Some points:
{0.71, -1.27, 0.84, 0.10, -1.32, -2.45, 1.06, 0.81, -2.78, 0.03, -0.28, -0.15, -0.92, 1.43, -0.60, 0.89, 1.05,
 -0.96, 1.21, -2.02, 1.45, -1.08, -0.22, -2.46}
{-2.13, -1.28, -1.39, 0.71, -0.32, 0.19, 0.39, 0.10, -0.93, 1.87, -0.91, 1.10, -0.13, 0.74, 1.29, -1.15, -3.19,
 1.20, 0.38, 1.46, -1.88, -0.21, -0.54, 0.57}
{0.57, 0.82, 0.36, 1.39, -0.90, 0.32, 1.12, -1.00, -0.17, -0.36, 2.25, 0.32, -2.44, -0.12, -0.60, 1.46, 0.39,
 0.80, 0.49, 0.62, 0.41, -0.18, 1.42, -1.64}
{-0.37, -0.17, -0.28, 1.22, -1.17, -0.03, -2.53, -0.57, 2.98, -0.33, 1.10, 1.05, -1.14, -1.16, -0.83, 0.12, -0.05,
 -1.10, -2.64, -0.57, 0.82, 2.12, 1.50, 2.34}
{0.40, 0.58, -1.54, -0.22, 0.68, -0.34, -1.97, -0.86, -0.56, -0.54, -0.61, -1.34, 1.30, -0.84, -1.57, -1.09, 2.08,
 -0.15, -1.13, -0.63, 0.14, 0.27, 0.20, 2.58}
{-2.05, -0.42, -1.18, -2.05, -0.23, -1.07, -1.74, 0.74, 0.06, 0.74, 2.27, -0.38, 0.08, 1.47, 1.05, 0.08, 0.01,
 0.43, -0.15, -0.50, -2.23, -2.62, -1.59, -0.61}
{1.40, 0.31, 0.89, -1.39, -0.12, 0.00, 1.01, 1.01, 1.70, -0.34, -0.58, -0.77, -0.68, -0.67, 0.37, 1.72, 0.45,
 -0.17, -0.55, 0.49, -1.13, -0.51, 0.25, -2.59}
{-2.73, -1.02, -3.25, 0.47, -1.37, 0.27, -1.52, 0.53, -1.89, 1.23, -0.38, 0.23, -0.02, 0.21, 0.32, -2.93, -1.39,
 0.93, 0.33, 0.74, -2.04, -1.37, -1.73, 1.80}
{0.81, 0.51, 0.25, -1.08, 0.73, -0.77, -0.23, -1.73, 0.62, -0.47, -2.18, -2.26, 0.31, -2.29, -1.02, 0.77, -0.91,
 -1.14, -0.76, -1.18, 1.02, 3.39, 2.13, 1.90}
{-1.92, -1.45, -1.04, -0.68, -1.40, -1.13, -0.89, 0.13, 0.08, 1.29, 1.31, -0.53, 0.01, 0.35, 1.77, 0.01, -1.19,
 -0.05, -0.77, -0.35, -1.69, -0.44, -0.86, 2.11}
{-0.98, 0.26, -0.53, 2.03, -0.49, 1.15, 0.13, -0.63, 0.99, 1.05, -0.86, 1.12, -0.30, -0.76, 0.63, -0.33, -2.46,
 1.34, 0.42, 1.35, -0.36, 0.31, 0.12, 0.23}
{-0.30, 0.84, -0.29, -2.53, 0.79, -0.15, 1.07, 0.98, -1.50, 1.96, 0.04, -2.07, 1.05, -0.08, -0.05, 0.31, -0.64,
 1.66, 0.93, -0.23, -1.93, -0.74, -0.01, -1.81}
{2.03, 0.45, 2.34, -0.58, 0.76, 0.75, 1.51, 0.55, 0.94, -0.70, 0.20, -0.02, -0.09, -0.26, 0.68, 1.77, 0.05,
 -0.01, 0.04, 1.34, 0.97, 0.89, 0.36, -2.15}
{-0.36, -0.80, -1.10, 0.25, -0.12, -0.09, -1.82, 1.17, 0.17, -0.02, -1.71, 1.73, 1.65, 0.92, -0.23, -2.20, -0.12,
 -0.54, -0.95, 0.19, -1.09, -1.17, -1.25, 1.42}
{2.49, -0.06, 2.12, 0.81, 0.03, -0.64, 0.74, 0.69, 1.93, -1.50, -1.39, 1.07, -0.47, -0.02, 0.13, 1.64, 0.10,
 -0.79, -0.05, 0.95, 1.28, 1.89, 1.00, -3.00}
{-2.88, -0.05, -2.84, 1.24, -0.44, -0.19, -2.95, 0.59, 1.09, -0.11, -0.94, -0.11, -0.20, -1.93, -0.36, -3.62, -1.28,
 0.02, -1.35, 0.62, 0.27, 2.55, 0.15, 3.01}
{3.09, 1.11, 1.89, 0.18, 1.28, 0.50, 0.56, -0.90, 0.08, -1.46, -2.63, -0.64, 0.80, -0.27, -1.76, 0.88, 1.02,
 -1.81, 0.32, 0.03, 1.21, 1.52, 0.39, 0.84}
{-0.31, 0.49, -0.91, -0.72, 1.97, 0.90, 1.50, 1.12, -1.46, -0.20, -2.10, -0.69, 1.86, -0.20, -0.71, -0.39, -0.29,
 0.92, 2.24, 2.23, -0.53, -0.57, -1.25, -2.11}
{0.92, 0.48, 0.42, 1.48, 1.58, 1.87, 0.56, -1.15, -0.37, -0.05, -1.78, 0.61, 1.60, -0.18, -0.49, -1.09, -0.02,
 -0.22, 0.66, 0.88, 1.22, 0.37, -0.10, 0.66}
{-1.03, -0.41, -0.28, 1.49, -0.03, 0.23, -0.94, -0.55, 0.85, -0.36, 0.34, 0.67, -0.78, 0.46, -0.10, -0.63, -0.64,
 0.09, -0.87, 0.37, 0.83, 0.20, 0.47, 2.00}
{1.81, 1.52, 0.96, -0.48, 0.46, 0.91, 1.24, 0.23, 0.17, -0.40, -0.60, -0.48, 0.02, 0.02, -0.01, 1.26, 0.00,
 0.25, 0.21, -0.30, 0.11, -0.58, 0.18, -1.86}
{0.20, -0.12, 0.99, -0.03, 1.30, 1.57, -0.22, -0.68, 0.31, -0.39, -0.19, 0.95, 1.45, 0.46, 0.44, 1.14, 0.21,
 -0.64, 0.26, 0.66, -0.02, -0.01, -0.05, -0.17}
{-0.62, -0.36, -0.10, 0.77, -0.34, -0.58, -0.31, 0.38, 0.29, -1.13, 0.27, 2.16, -1.02, 0.96, -0.42, 0.20, 0.24,
 -0.85, -0.01, -1.56, 1.22, -0.67, -0.88, 1.27}
{-0.65, -1.15, 0.65, -0.86, -0.13, 0.18, -0.04, 1.31, 0.31, 1.27, 2.71, 0.77, 0.25, 1.48, 2.00, -0.57, -0.44,
 1.39, -0.32, 0.50, -1.04, -1.87, -0.69, -1.51}
{-1.87, -0.64, -3.56, 0.30, -0.74, -0.55, -2.57, 0.40, -1.32, 0.05, -0.35, -0.32, 0.59, -0.10, -0.57, -3.42, 0.54,
 0.15, -0.35, 0.12, -0.70, -0.78, -1.74, 2.41}
{0.66, 0.57, 0.89, 0.14, 0.95, -0.62, 0.29, -0.25, -0.27, -0.56, -1.97, -0.48, 1.82, -1.50, -0.44, 0.39, 0.45,
 0.57, 1.01, 0.27, 0.79, 1.47, 0.11, -0.49}
{0.34, -0.88, 0.40, -1.08, -0.57, -0.94, 0.47, 0.82, -1.61, 0.67, 3.35, -0.18, -0.20, 2.09, 0.21, 0.19, 2.39,
 0.34, 0.70, -2.31, -0.13, -3.80, -1.02, -2.08}
{-0.61, 0.47, -0.63, -1.51, 0.65, -0.41, 0.65, 0.51, -0.40, 0.78, -2.20, -1.30, 1.73, -1.31, 1.18, -0.29, -2.35,
 0.87, 0.69, 0.95, -1.42, 1.16, 0.27, 0.17}
{-0.68, -0.63, 0.62, 0.17, -0.31, 0.01, -0.36, -0.41, 1.02, 0.92, 0.87, 1.29, 0.25, 0.77, 1.13, 0.11, -1.13,
 -0.68, 0.10, 0.07, -1.35, 0.20, -0.60, -0.02}
{-0.53, 0.09, 0.43, -0.45, 0.82, 0.54, 1.11, -1.14, -1.80, -1.31, 1.22, -0.71, -0.52, -0.65, -0.08, 0.76, 1.83,
 0.09, 1.90, 0.32, 0.69, -0.03, -0.49, -2.37}
{1.10, 1.12, 1.73, -0.21, 1.52, 0.69, 1.62, -0.24, 1.62, -1.07, 0.45, -0.04, 0.06, -1.06, -0.32, 0.45, 2.15,
 0.23, 0.56, -0.67, 1.98, 0.60, 0.68, -0.72}
{0.40, 0.12, 0.81, 0.25, -0.44, -0.42, 2.48, -0.33, -1.80, 0.52, 1.33, -0.21, -1.04, 1.01, 0.34, 0.88, 0.70,
 0.80, 0.99, -0.86, 1.10, 0.17, 1.13, -1.27}
{1.05, -0.61, -0.81, 0.65, -0.42, -1.67, -2.67, -0.29, -0.40, -0.96, 0.34, 0.85, -0.09, 0.87, -0.89, 0.37, 1.29,
 -1.56, -0.45, -0.98, 1.59, 0.36, 1.04, 0.37}
{1.42, -0.37, 0.68, -0.16, 1.99, 0.64, 0.01, -0.80, -0.14, 0.29, -1.20, -1.83, 0.15, -1.02, -0.54, -1.35, 1.26,
 -0.76, -1.46, -0.10, 1.20, 1.20, 1.00, 2.22}
{1.13, 0.55, 0.77, 0.37, -2.42, -0.14, 0.82, 1.31, 2.12, 0.50, 0.65, 0.43, -0.93, -0.11, 0.17, 1.30, -0.85,
 0.99, -2.26, -0.14, -1.11, -1.03, 0.89, -1.87}
{0.60, -0.50, 1.11, -0.81, -0.62, -0.41, -0.08, -0.95, 0.58, -0.22, 1.65, -1.40, -1.79, 0.29, 0.87, 1.30, 1.01,
 -1.37, -1.06, -1.11, 0.68, 0.39, 0.85, 0.59}
{-1.34, 0.42, 0.00, 0.63, -1.01, 0.59, 0.25, -0.29, -0.76, 0.31, 2.47, 1.28, -0.98, 1.08, -0.77, -0.07, -0.25,
 -0.02, 0.55, -0.98, -0.46, -1.67, -1.18, 0.55}
{0.16, 1.46, 0.93, 0.28, -0.11, 0.97, 1.25, -0.86, 1.88, -0.71, -0.98, 0.23, -0.79, -0.97, -0.13, 1.82, -1.40,
 -0.29, 0.13, 0.36, 0.62, 1.80, 1.14, 1.93}
{0.08, -0.01, -0.35, -0.07, -0.49, 0.31, 1.02, 0.24, -1.63, -0.30, 1.03, 0.07, -0.46, 0.86, -0.13, -0.67, 1.41,
 0.03, 1.03, -0.01, -0.48, -1.54, -1.10, -0.22}
There is one direction along which these points spread out most. Take the direction at right angles to it along which they spread out most. Go by this last direction. How far along it is each point below, from 0 to 99? The average is 50, and the first point in the table lies past the average. One standard deviation of the points above along it is 16.
{-2.05, -0.42, -1.18, -2.05, -0.23, -1.07, -1.74, 0.74, 0.06, 0.74, 2.27, -0.38, 0.08, 1.47, 1.05, 0.08, 0.01,
 0.43, -0.15, -0.50, -2.23, -2.62, -1.59, -0.61} 75
{2.03, 0.45, 2.34, -0.58, 0.76, 0.75, 1.51, 0.55, 0.94, -0.70, 0.20, -0.02, -0.09, -0.26, 0.68, 1.77, 0.05,
 -0.01, 0.04, 1.34, 0.97, 0.89, 0.36, -2.15} 53
{1.81, 1.52, 0.96, -0.48, 0.46, 0.91, 1.24, 0.23, 0.17, -0.40, -0.60, -0.48, 0.02, 0.02, -0.01, 1.26, 0.00,
 0.25, 0.21, -0.30, 0.11, -0.58, 0.18, -1.86} 56
{-0.98, 0.26, -0.53, 2.03, -0.49, 1.15, 0.13, -0.63, 0.99, 1.05, -0.86, 1.12, -0.30, -0.76, 0.63, -0.33, -2.46,
 1.34, 0.42, 1.35, -0.36, 0.31, 0.12, 0.23} 43
{2.49, -0.06, 2.12, 0.81, 0.03, -0.64, 0.74, 0.69, 1.93, -1.50, -1.39, 1.07, -0.47, -0.02, 0.13, 1.64, 0.10,
 -0.79, -0.05, 0.95, 1.28, 1.89, 1.00, -3.00} 44
{0.60, -0.50, 1.11, -0.81, -0.62, -0.41, -0.08, -0.95, 0.58, -0.22, 1.65, -1.40, -1.79, 0.29, 0.87, 1.30, 1.01,
 -1.37, -1.06, -1.11, 0.68, 0.39, 0.85, 0.59} 50
{-1.87, -0.64, -3.56, 0.30, -0.74, -0.55, -2.57, 0.40, -1.32, 0.05, -0.35, -0.32, 0.59, -0.10, -0.57, -3.42, 0.54,
 0.15, -0.35, 0.12, -0.70, -0.78, -1.74, 2.41} 44
{1.40, 0.31, 0.89, -1.39, -0.12, 0.00, 1.01, 1.01, 1.70, -0.34, -0.58, -0.77, -0.68, -0.67, 0.37, 1.72, 0.45,
 -0.17, -0.55, 0.49, -1.13, -0.51, 0.25, -2.59} 58
{1.13, 0.55, 0.77, 0.37, -2.42, -0.14, 0.82, 1.31, 2.12, 0.50, 0.65, 0.43, -0.93, -0.11, 0.17, 1.30, -0.85,
 0.99, -2.26, -0.14, -1.11, -1.03, 0.89, -1.87} 60
{0.40, 0.58, -1.54, -0.22, 0.68, -0.34, -1.97, -0.86, -0.56, -0.54, -0.61, -1.34, 1.30, -0.84, -1.57, -1.09, 2.08,
 -0.15, -1.13, -0.63, 0.14, 0.27, 0.20, 2.58} 32
{-2.13, -1.28, -1.39, 0.71, -0.32, 0.19, 0.39, 0.10, -0.93, 1.87, -0.91, 1.10, -0.13, 0.74, 1.29, -1.15, -3.19,
 1.20, 0.38, 1.46, -1.88, -0.21, -0.54, 0.57} 55
{-0.53, 0.09, 0.43, -0.45, 0.82, 0.54, 1.11, -1.14, -1.80, -1.31, 1.22, -0.71, -0.52, -0.65, -0.08, 0.76, 1.83,
 0.09, 1.90, 0.32, 0.69, -0.03, -0.49, -2.37} 63
